128 stands for zero in the data rows.
The same things were measured in two ways. The second way is not exact.
First some of them both ways: the first way, then the second way, then a blank line.
[157 130 129 126 115 135 133 124 130]
[121 138 145 134 130 104 104 132]

[129 154 123 126 143 125  92 110 122]
[157 104 125 137  56 139 151 103]

[118 178 109 152 111  82  91 142 107]
[142  97  92 150  68 145 140 102]

[154 121 133 119 134 142 118 125 116]
[132 136 133 123  96 109 128 130]

[170  91 146 104 132 174 176 112 129]
[106 166 157 127 180  80  85 163]

[157 103  78  52  52 151 185 114 191]
[198 142 208 119 250  98 114 142]

[110 122 156 129 135 135 114 118 106]
[ 94 117  85 128 101 140 137 116]

[ 63 117 185 101 116 160 172 119 123]
[ 74 100  62 128 186 177 135 112]

[ 67 116 202 109 121 169 178 129 114]
[ 40 110  46 128 180 168 128 109]

[164 135  84 152 141 100  97 122 138]
[180 148 183 130  92  99 125 142]

[  1 195   0 172   0   0  47  18 176]
[255  81 129 163 194 244 180  97]

[119 181  86 165 128  94  88 152 138]
[165  87 145 137  72 132 162 120]

[ 90 107 192 110 119 159 177 137 126]
[ 52 119  81 123 184 162 116 124]

[140 136 114 124 124 109 117 133 130]
[153 124 137 128 110 124 130 120]

[213 143  54 150 151  86  83 120 118]
[216 171 204 136  61  66 108 152]

[ 18 111 200 186 210 146 109 124  73]
[ 25 106  13 121  98 206 172 119]

[160 121 128 131 123 117 124 132 127]
[130 140 142 124 119 105 113 134]

[133 112 132 130 130 146 168 134 136]
[108 145 140 132 190 107 108 153]

[135 157 102 150 124 111  99 135 109]
[148 108 123 144  86 117 138 120]

[240  86 234  92 225 219 182 191 104]
[ 34 171 161 108  69  28  83 158]

[117 137 135 129 119 134 114 128 112]
[119 110 101 128 108 139 139 114]

[123 129 114 128 128 108 121 118 124]
[146 133 119 134 130 127 127 125]

[112 139 148 155 164 112 117 137 114]
[102 128 103 140 101 147 132 127]

[124 166 106 142 123  89  78 131 135]
[162 103 127 127  56 148 154 101]

Then 24 more things, the second way only, each followed by its number:
[108 138 136 128 157 109 116 136] 0
[110 154 133 132 187  96 100 151] 1
[176 112 131 125 135 148 154 127] 2
[125 134 119 118 105 128 128 113] 3
[130 134 142 126 114 110 123 133] 4
[ 83 130  85 144 194 149 118 129] 5
[137 129 145 137  94 114 110 126] 6
[140 108 120 123 106 143 140 109] 7
[ 67 146 137 108 124  83 107 145] 8
[137 135 147 126 110 114 121 130] 9
[119 144 130 127 120 110 120 129] 10
[119 144 144 127 128 114 108 135] 11
[124 130 126 128 125 124 137 124] 12
[136 144 148 143  72  96 111 129] 13
[ 65 182 148 106 238  91  75 165] 14
[132 130 136 125 121 137 132 126] 15
[ 14 106  33 122 198 175 134 115] 16
[ 87 151 154 115 144  93  84 135] 17
[218 109 132 134 133 191 166 102] 18
[192 162 200 139 108  84 108 152] 19
[ 96 129 114 119 132 128 134 123] 20
[  0  84   0 136  19 230 178 112] 21
[121 156 136 136 169 109 101 149] 22
[ 93 133 141 106 110 109 130 126] 23
Which numbered row above is the same thing as each row below? Its number follows it:
[141 112 145 105 133 164 157 122 125] ~ 0
[125 124 143 110 159 151 143 120 125] ~ 12
[150 121 129 133 121 125 128 132 131] ~ 11
[122 109 154 126 145 149 138 141 122] ~ 20
[166  99 186 113 173 180 169 166 116] ~ 8
[120 143 119 125 112 123 108 127 133] ~ 7
[157 117 169 108 150 157 150 162 135] ~ 23
Then 24 more things, the second way only, each followed by its number:
[ 98 144 128 127 205 102 101 142] 0
[111 115  96 112 201 176 147 123] 1
[108 136 135 116 168 113 126 140] 2
[ 50  92  30 120 166 231 195 126] 3
[ 54 116  57 135 107 158 137 135] 4
[201 125 134 141 150 159 141 131] 5
[106 106 104 111 116 144 146 110] 6
[106 146 147 120 147 103 107 142] 7
[ 96 159 138 116 191 114 102 149] 8
[111  96 101 111 115 153 152 109] 9
[116 140 127 112 128  94 128 141] 10
[159 116 139 127  96 138 137 112] 11
[124 129 108 127 151 153 138 121] 12
[ 98 105  92 127  99 127 145 129] 13
[ 19 154 109 118  96  43  93 151] 14
[175 108 123 136 123 139 157 127] 15
[ 98 135 111 125  84 131 127 137] 16
[ 66 116  69 131 164 167 117 110] 17
[ 21 174 131 118 104  58  84 150] 18
[ 44 157 132 109 207 106  81 154] 19
[161 127 142 129 134 120 130 126] 20
[ 83 133 111 132 138 121 109 131] 21
[ 84 148 126 124 178 117 102 145] 22
[ 13 101  31 130  60 184 146 123] 23
Which numbered row above is the same thing as each row below? Its number follows it:
[132 104 146 108 119 164 156 127 136] ~ 2
[161 105 141 106 152 155 147 163 112] ~ 10
[147  68 190  95 117 205 192 126 139] ~ 19
[153 105 144 116 128 152 150 132 131] ~ 7
[130 149 107 135 112 109 102 130 136] ~ 11
[134 126 152 156 167 111 114 148 108] ~ 16
[ 67  94 139 111 112 138 150 122 137] ~ 1
Then 24 more things, the second way only, each followed by its number:
[155 104 133 133 146 146 134 114] 0
[103 156 162 121 164  90  84 157] 1
[139 111 100 133 110 174 132 103] 2
[ 41 100  55 116  97 171 158 117] 3
[116 134 141 130 152 112 119 133] 4
[ 72 114  85 125  86 169 140 115] 5
[184  91 108 150  71 160 170 110] 6
[213 169 245 134 166  33  57 146] 7
[ 62 117  88 116 164 156 125 111] 8
[173 115 118 141 165 160 144 126] 9
[ 81 116 105 120 107 147 146 122] 10
[115 157 128 135 157 118 111 145] 11
[155 125 157 122  94 106 137 126] 12
[141 125 139 118 128 125 132 130] 13
[230 100 135 151 163 195 153 110] 14
[105 163 161 117 191 106  91 148] 15
[190  82 113 145  21 147 167  96] 16
[109 119 120 125 123 141 150 137] 17
[140 122 139 128 102 113 134 128] 18
[155 120 124 133 135 130 131 124] 19
[158 123 159 122 158 110 124 134] 20
[181 133 129 148 141 155 131 126] 21
[ 75 110  93 124 147 142 127 118] 22
[185 154 168 139  92 103 121 135] 23
Which numbered row above is the same thing as each row below? Its number follows it:
[150 139 116 130 136 120 122 151 121] ~ 18
[122 139  95 140  95 107 110 118 128] ~ 19
[101 139 122 131  96  99  95 101 132] ~ 2
[142 125 132 118 124 139 152 137 129] ~ 4
[125 126 115 128 123 130 122 129 135] ~ 13
[ 61 174  24 168  40  38  73  71 164] ~ 14
[ 84 140  81 143  98  93 114 103 139] ~ 9
Then 24 more things, the second way only, each followed by its number:
[194  91 116 153  51 167 159  98] 0
[133 109 107 126  94 141 146 110] 1
[126 134 133 125  92 126 130 124] 2
[ 81  85  29  83 198 235 219 114] 3
[109 122 102 129 141 131 133 117] 4
[ 90 143 125 120 165 104  98 141] 5
[147 103 123 119 135 145 160 123] 6
[123 114 116 118  82 124 143 113] 7
[182 157 206 133  94  90 110 152] 8
[155 125 128 130 146 127 143 139] 9
[187 114 119 136 112 159 145 105] 10
[ 41 112  58 133 104 169 147 139] 11
[ 91 116 102 112 145 151 138 120] 12
[131 133 137 123 205 135 126 132] 13
[ 81 108  77 131 155 149 127 108] 14
[168 138 157 125  84 120 138 127] 15
[104 126 129 123 142 117 116 136] 16
[121 133 130 131 149 116 114 135] 17
[ 72 143 132 120 131  80 107 150] 18
[140 157 133 135 181 124 114 139] 19
[155 153 172 129 120  96 103 142] 20
[157 136 144 137  77 123 126 118] 21
[255 180 255 148 172   0  35 150] 22
[108 125 101 129 118 138 139 133] 23
Which numbered row above is the same thing as each row below? Its number follows it:
[  0  64 158 121 155 206 123  92 111] ~ 3
[183 128  96 131 113  78 122 154 141] ~ 20
[136 130 142 113 133 159 108 126 115] ~ 7
[107 124 131 148 153 137 122 128 100] ~ 23
[167 106 177 115 178 186 169 152 106] ~ 18
[118 129  95 130 126 123 125 131 124] ~ 9
[146 104 148 118 105 160 154 131 127] ~ 5
Then 24 more things, the second way only, each followed by its number:
[161 143 168 130  70  94 110 126] 0
[117 121 105 132  82 141 142 117] 1
[128 124 134 125 114 119 126 129] 2
[107 131 118 130 149 122 120 134] 3
[ 90 149 129 128 110 104 112 131] 4
[ 31 151 127 114 120  65 100 145] 5
[107 118 122 117 130 129 132 127] 6
[163 129 133 136 111 142 140 123] 7
[118 129 121 105 138 124 138 129] 8
[137 130 128 127 113 137 134 129] 9
[151 127 165 120 116  98 128 132] 10
[109 114  87 106 166 183 176 125] 11
[111 132 135 118 147 118 125 134] 12
[ 58 161 155 107 224  62  83 172] 13
[255  75 143 153 181 223 188 103] 14
[126 125 131 133  31 113 133 121] 15
[162 126 165 117 188 116 135 132] 16
[198 145 187 115 202 106 123 138] 17
[162 131 146 135 127 119 133 131] 18
[230 130 155 152 153 162 131 119] 19
[255 169 255 130 144   7  71 134] 20
[120 143 130 131 136 133 113 130] 21
[166 125 140 137 101 125 130 124] 22
[ 70 112 104 140 225 149 117 140] 23
Which numbered row above is the same thing as each row below? Its number follows it:
[157 114 171 115 166 158 149 135 112] ~ 4
[137 112 113  80  88 154 160 122 166] ~ 16
[119 123 139 129 119 143 130 136 133] ~ 6
[129 125 125 122 133 123 121 121 129] ~ 9
[ 40  98 143 133 166 156 136 110 121] ~ 11
[145 158  91 143 112  80 102 135 126] ~ 22
[136 129 126 127 119 138 120 125 131] ~ 2
Then 24 more things, the second way only, each followed by its number:
[175 146 188 132 109  73  98 127] 0
[138 140 137 141 152 127 111 132] 1
[178 117 131 148 201 156 145 143] 2
[ 93 110  80 101 154 181 165 121] 3
[ 55 110  40 143  96 180 155 125] 4
[229 158 223 131  52  63 117 150] 5
[142 117 134 128  96 131 147 120] 6
[ 66  93  57 105 128 202 178 105] 7
[116 114 132 137 106 114 125 125] 8
[150 161 179 121 130  97 101 134] 9
[180 116 142 140 156 158 138 121] 10
[220 106 124 153 183 185 151 117] 11
[121 143 143 135 112 108 111 130] 12
[ 57 152 142 119  89  74 104 136] 13
[163 160 196 138  77  63  75 132] 14
[101 112  88 102 166 184 161 114] 15
[141 134 154 113 105 102 122 133] 16
[196  98 137 141  48 136 159 108] 17
[140 140 179 139  85  71  86 132] 18
[140 118 128 138 110 120 131 124] 19
[ 74 128  79 131  97 148 141 139] 20
[232 164 248 138  82  36  64 126] 21
[ 94 124 106 124 132 138 130 125] 22
[113 117 121 118 173 134 139 133] 23
Which numbered row above is the same thing as each row below? Its number follows it:
[255 160  69  89  64  60 120 155 170] ~ 21
[ 70 147  55 160  81  99 122  90 145] ~ 2
[ 57 163  32 153  56  61  92  69 149] ~ 11
[ 25 105 188 137 171 189 117 108 119] ~ 7
[114 120 152 126 125 147 131 132 118] ~ 22
[136 147 131 140 126 141 124 142 127] ~ 8
[188 115 116 110 114 102 134 145 149] ~ 9
Then 24 more things, the second way only, each followed by its number:
[207 101 118 156 160 176 147 105] 0
[141 147 139 140 116 120 110 125] 1
[168 137 158 128 201 118 114 136] 2
[118 114 105 112 157 152 148 125] 3
[ 50 126  56 138 133 164 137 140] 4
[139 127 133 128 147 125 124 135] 5
[115 137 112 124 142 134 126 131] 6
[179 159 184 128  97  84 116 148] 7
[122 133 125 136 137 125 115 127] 8
[ 48 106  50 131  52 179 139 119] 9
[118 145 141 132 114 110 111 138] 10
[158 109 116 137  89 154 147 111] 11
[135 123 125 118 134 142 152 120] 12
[158 114 113 144  70 148 148 104] 13
[ 87 107  85 121 122 157 138 110] 14
[ 67 138 130 101  85  91 120 131] 15
[137 145 167 127 147  95  97 136] 16
[195  98 129 132 136 183 168 104] 17
[169 123 141 119 107 141 134 113] 18
[156 121 111 141  88 132 148 123] 19
[143 122 141 120  81 126 138 118] 20
[169 132 165 138 110 102 129 138] 21
[200 153 189 122  92  99 122 143] 22
[141 136 142 138 175 133 116 141] 23
Which numbered row above is the same thing as each row below? Its number follows it:
[118 134 110 137 110 106 143 120 149] ~ 23
[151 137 130 123 130 104 130 119 130] ~ 1
[178  97 199 102 173 182 145 165 113] ~ 15
[184 130  75 134 144  88  95 131 140] ~ 22
[ 75 153  77 132  94  83  97 101 158] ~ 17
[168 117 119 109  91 145 138 119 148] ~ 16
[ 68 179  30 164  31  54  81  81 147] ~ 0
